Each named turn below is shown by a few rows before and after it. Which turns, in which order, take the first row of each later pair to the second? The first pair is answered.
T (before -> after):
[  6  15  13   3  15  10 -27  11] -> [ -2  14   4   1  16  -9 -26  17]
[ 19  28  15  -9 -24  12  -1 -29] -> [ 15  27  11 -18 -19   1 -24 -19]
[ 23   8  23 -21   5  42  -7 -48] -> [ 23   8  12 -26  15  25 -43 -29]
R (before -> after):
[-15   0 -14  29 -27 -18  24  32] -> [-23 -14  -7  23 -34  26 -17  31]
[  1 -20  20  22   7  23  38 -18] -> [ -3  18   4  25 -20 -37  23  11]
[35  9 21 20 28 27 16 11] -> [ 29  31   8  21  10 -18   8  33]
H (before -> after):
[-33 -38  -2  16  10   6  -3  -3] -> [-23 -12   6   2 -29  -2  20 -35]
[-12  13 -12  60  11  25   4  66] -> [  7 -48 -17 -39  20  -1 -37 -60]
[-28 -33 -23   8  38 -38 -47  29] -> [-18  24  -2 -33 -41 -56  -5 -35]
[-16   7 -30  27  30 -49  -9  26] -> [-10   6 -25 -21   6 -68  -8 -35]
S (before -> after):
[-55 -46 -31 -11 -25 -27  65  -4] -> [  4 -34  -8 -50 -14  24  55 -68]
[ 19 -27   7 -29  12  44 -55 -28] -> [-45 -43 -18  15   4 -12 -41  42]
[ 13 -26  -5  -3  17  24  -9  13] -> [-13 -27  -8  10   6  -2  13  31]
Pairs:
Each pair is 2 to 3 turns apart.
[-18   1  -4  24  28   6  80  12] -> [-38 -10   5   1  -2  70 -33  32] => R, R
[  20   18  -25   -1   31 -104   21   26] -> [-18 -84 -10 -21  46  36 -61  -3] => R, T, R
[-20  -9  -4   5 -47   2 -68  47] -> [-49 -20  -5  22 -61 -26  33  24] => T, T, T
[-10  32   1  29  -3 -12  19  26] -> [ 21  18   9 -13   5  -1   5 -41] => S, H, H
[ 36  40   8 -27 -25 -39 -29   9] -> [-20 -20   4   5  -1  -2 -58  51] => R, S
[-12  -3  10  26   2  39  41   9] -> [ -8 -29   1 -19  10  32 -10 -35] => T, S, H
[-16  43  14 -23 -66  15 -61  26] -> [-16  19   6 -46 -54  18 -78  -1] => H, H
[-27  29 -12 -27 -46 -26 -18   0] -> [ 12   5   7 -26  -6  42  34 -44] => R, R, T
[  1   9   4  -4 -11 -35   6 -10] -> [ 5 -5 21 12  1 34  0 -9] => R, H, R
[ -9 -22  17  13  -5  50  12 -13] -> [  7 -35   5  22  36  22  13  -1] => R, T, H
[-48 -52   1   9  -8  37 -35   1] -> [ -1 -34  18  12  18  69   4 -23] => R, T, T
[ 12 -17   4 -26 -46  12  28 -42] -> [ 12   2  -4  30 -14  43 -13  53] => T, H, T
[-11  56   6  20 -40   0  37  -5] -> [ 13  42   3  -1 -11  27 -60  14] => T, S, T
[ 11   8  -3   1  10 -38  51 -11] -> [ 44  -1  12  -7  35   8  33 -22] => H, S, T
[-25 -17 -10 -23  -1 -40 -91  20] -> [  7 -25 -13   0  55 -72  47 -25] => R, R
[-22  33 -34  12 -15 -61  21  -5] -> [-17  14 -35  -6  -3 -65   5 -30] => H, H
[-13 -17  -8 -19 -10 -17  15 -55] -> [-14 -40 -12  19  36  21 -30  10] => S, H, H
[ 54  49 -17   0  16 -53  -3 -10] -> [ 61   5  -2  -8  36  35 -17 -44] => R, R
[-15  39   4   8 -56 -17  26   2] -> [  0 -16  18   2  -9  56  32 -35] => R, T, R
[ 41  67  16 -27 -24 -36 -16   7] -> [ 25   9  -9 -42  20 -76 -18 -14] => H, T, H
[  3 -19 -11  16  37 -42  38  -7] -> [  7 -40  -4  14  44  -9  35 -20] => R, R, R
[-20 -59  -2  -9  22  37 -51 -14] -> [  0  33  22 -18 -65  31 -27 -19] => H, T
[ 33 -17  -5 -20  -2   8 -55   7] -> [ 45   4  16 -11 -18  37   3 -19] => H, R
[-37 -69   7 -15   8  32 -22 -39] -> [ 29  -7  24  -8  16  21  52 -70] => R, H, S
[-27 -44 -34 -10  26 -38  33 -19] -> [-42  12 -20  -9 -52 -30  41 -10] => R, H, T
[ -4   0  14 -27 -19  14 -38 -37] -> [15 22 22 27 12 39 29  0] => R, H, S
[  8  36  17  -1 -46  24  35  -4] -> [ 24  10  15 -40 -28  32 -22 -32] => T, H, H
[  7  20 -14  18  10   0 -42  38] -> [ 15 -10 -11  22  38  20 -37  19] => R, T
[ 10  60   4  21 -20 -42  22  41] -> [  9 -14  -9 -13  38 -61  43 -28] => H, T, S
[  8  11 -10  13   3  -9 -44  19] -> [ 16   7  -7  -3   5 -14 -49  -3] => H, H, H
[32 16  5 33 -2 48 64  6] -> [ 28 -51 -31  -4  65 -28 -10   3] => R, H, R
[  8  32 -16  13   1 -39  14  21] -> [ 18  22 -13  15  16 -30  38   9] => R, R, R
[-22  37 -13  22 -39 -53  26  49] -> [-28 -12  -2 -40 -57   2 -68  -8] => R, T, H
[ 17 -10 -10 -26  43   2  -1   4] -> [ 15  16  -8 -12  32 -23   9  29] => R, H, H
[ 20 -12 -18  21  55 -22  -2  38] -> [22 -2 -3 24 38 17 47 13] => T, T, T
[-14 -41  -1  -3   6   5  28 -27] -> [ 14 -13  13   2   0  40  30 -31] => H, S
[ 14   7  20  32 -28  55 -33  15] -> [ 18  14   8  11 -36  27 -59   8] => H, H, T
[  6 -13  21  28   6  29  26   7] -> [  5  13  11   1 -26 -24  34 -15] => R, H, H
[-12  -8 -18 -26  -5   6 -18 -14] -> [ -6  -4  -9   1  14  26 -18  21] => H, S, H
[-36 -35  -1  -1  -9 -24  63 -39] -> [ 10  -9  18   3   6  21  70 -54] => H, S
[-42 -10  -5  26 -16  17  55  19] -> [-11  25  10   0 -48  25  49 -23] => R, S
[ 9 -9  9 -6  7 56 -9  7] -> [ 17  14   8 -39 -30  27  -7 -11] => T, H
[ -4  15  -2   3 -30 -35  42 -16] -> [ 35 -19   3  -7  32  25 -28 -23] => S, H, H
[ -6 -23   6 -41 -26  21 -68 -31] -> [ 12  15  23   9 -20  81 -37   2] => H, R, T
[ 27  20   7   4  -1  25 -45  23] -> [ 40   5  11   8  36  28 -18   2] => R, T
[51 -6  7 20 70 26 55 -8] -> [ 24  -7 -22 -15  46 -85  27 -11] => R, H, T
[ 25  33  24 -22  -7  35  21 -25] -> [  4  18   6   4  23  25 -38  46] => R, R, H
[-24 -62  -6   3  36  59  -8 -22] -> [ -6  21  13 -19 -61  44  34 -49] => T, H
[  7  61 -10  -4   2 -65 -25  33] -> [ -3  59   8 -47 -45 -19 -42 -15] => R, T, H
[  8 -13   1 -11  34 -37  20 -28] -> [-19   0  -3  -9  -1 -59   6  -9] => R, T
[ -3 -12  13  22  26  90  -9 -21] -> [ 22  35  11  34  23  28  69 -24] => R, T
[-10 -10 -20 -10 -45 -42  12 -16] -> [-17 -26 -19  38   1  -3  15  41] => T, H
[-11  30   3  19  -8  23 -27  23] -> [-44  -3 -14   6  -4 -20 -27  10] => H, S
[-22  10 -20 -31 -29 -76 -37  -1] -> [-12  39 -12  30 -10 -39 -15  72] => S, H
[-79 -47   2   1 -51  36  13 -11] -> [-45   1  -1  20 -55 -16  80  -6] => R, T, R
[ -6  15 -14  10 -25 -11  33  37] -> [-12 -12 -22  -2 -13 -31  43  14] => H, S, H
[ 13  16   7  17 -15 -35  62  14] -> [ 16 -35   0   1  31 -42  45  -6] => H, S
[ 17 -11  -3 -24   4  17  29 -44] -> [ 21  26   8 -21 -32  32  -7 -15] => S, H, T
[ 23  14 -30  17  26 -17 -17  41] -> [ 33  12 -14 -34 -16  11 -22 -38] => R, H
[-30 -17 -15   3 -10 -42  48  -8] -> [-47 -40  -6 -10 -28  24  -5 -13] => R, T, R
[-20 -48  12  18   5 -33  22  -7] -> [-16   8  18  26 -35 -25  -9  36] => S, H, R
[ 16  36  35  16 -46  12 -36  -1] -> [ 30 -23  30  38  42  20   9 -21] => H, R
[ 23 -25  25 -29   2  60 -62 -37] -> [-55 -28 -20   9 -10 -57 -45  39] => T, S
[-11 -36   4  48  14  48  29   9] -> [ 10 -10  20  36  -7  65  26 -13] => H, H, S
[-51 -55   2 -32 -36  28 -29 -36] -> [-44   5  10   9 -66  47 -33  24] => H, T, T
[-78 -24 -34  -7 -42 -13 -31  36] -> [-48  -1 -22 -50 -79 -17   5 -41] => H, S
[-10 -37   1 -19  15 -44  23 -20] -> [-11  -7   9 -18 -16 -49  43 -20] => H, H, H
[ -6  15 -12  28   9 -15 -20  58] -> [-10  16   3  36  -5   8  49  30] => T, T, T
[48 18  5 27 16 23 40  2] -> [43 -2  1 26 41 23 28  3] => H, H, H
[ -8  14 -11   5 -10 -47  39   7] -> [ -4  -3 -12 -14  -3 -52  31 -19] => H, H
[-15  27 -25 -46 -60 -17 -36 -47] -> [ -4  38  -4  42 -26  57  54  11] => S, R, H
[-25  20   3  24   6  -1  63 -10] -> [ 25  24  16  -6  32  52 -15 -28] => S, T
[-13 -23  -5 -14  10 -52  34 -36] -> [-32 -17  -1 -27 -26 -16 -57   0] => H, R, H
[-17  -3 -20  -9  -7 -89  -1  -6] -> [-10   2  11   2 -31 -18  73 -51] => T, T
[-44 -15 -25  19   7 -77  25  37] -> [-25  -7  16  26 -18  21  87 -12] => T, T
[ -1 -27   3 -45 -19  23 -51 -34] -> [-46 -66 -12  -8   1   8  -5 -13] => S, T, R
[ -2  12   9 -17 -22  23 -70 -18] -> [-56   3 -18  12 -30 -35 -28  21] => S, T
[-47 -36  23  14  16  61   2  -4] -> [-53  29  10 -11 -63 -21  -4  -3] => H, R, R
[-42 -28  -9 -13   6 -47  18 -28] -> [-42  -1  -4 -11 -16 -51  35 -23] => H, H, H
[-10 -21   7 -33  23  34 -64   5] -> [-18   4   8  11  18  43 -48  52] => H, H
[ 13 -11 -25 -28  49 -44  16  12] -> [-10  33 -23 -31 -15 -50  -4  36] => T, T, R
[  9 -11  18 -13  -4  37 -54   0] -> [-16 -22 -10 -11   7 -35 -46  20] => T, T
[-20 -21  -3  14 -14 -17  15  19] -> [  0 -10  12  -6 -35  19 -10 -10] => S, R, R
[  1 -41 -11  11  45  16 -56   9] -> [-13 -21 -14  10  13 -47  56 -25] => T, T, S
[-18 -30   2 -40 -33  34 -44 -45] -> [  1  10  22  16 -30  83 -14   9] => H, R, T
[ -4   5  12  30 -31 -10  47  -5] -> [ 10   8  29   5 -48  32   9 -21] => R, S, R
[  2  36   8  13  -2 -49 -39  64] -> [ -8   8  -4 -33  -2 -82 -35  11] => H, S
[ 13 -11 -25  10  23  43 -61   3] -> [ 15  26 -18  42  -1  41 -34  34] => H, H
[ 10   5  -4 -14  24 -29  66 -29] -> [ 13 -13 -12 -15  46 -25  48 -27] => H, H
[  2  28  15 -11 -61  14 -22  -6] -> [ 19 -21   9 -20  -1  14  17 -62] => H, H, R
[ 15  23  14  28   1  25 -26  40] -> [ 21  46  15   2 -27   2 -24  20] => H, H, T
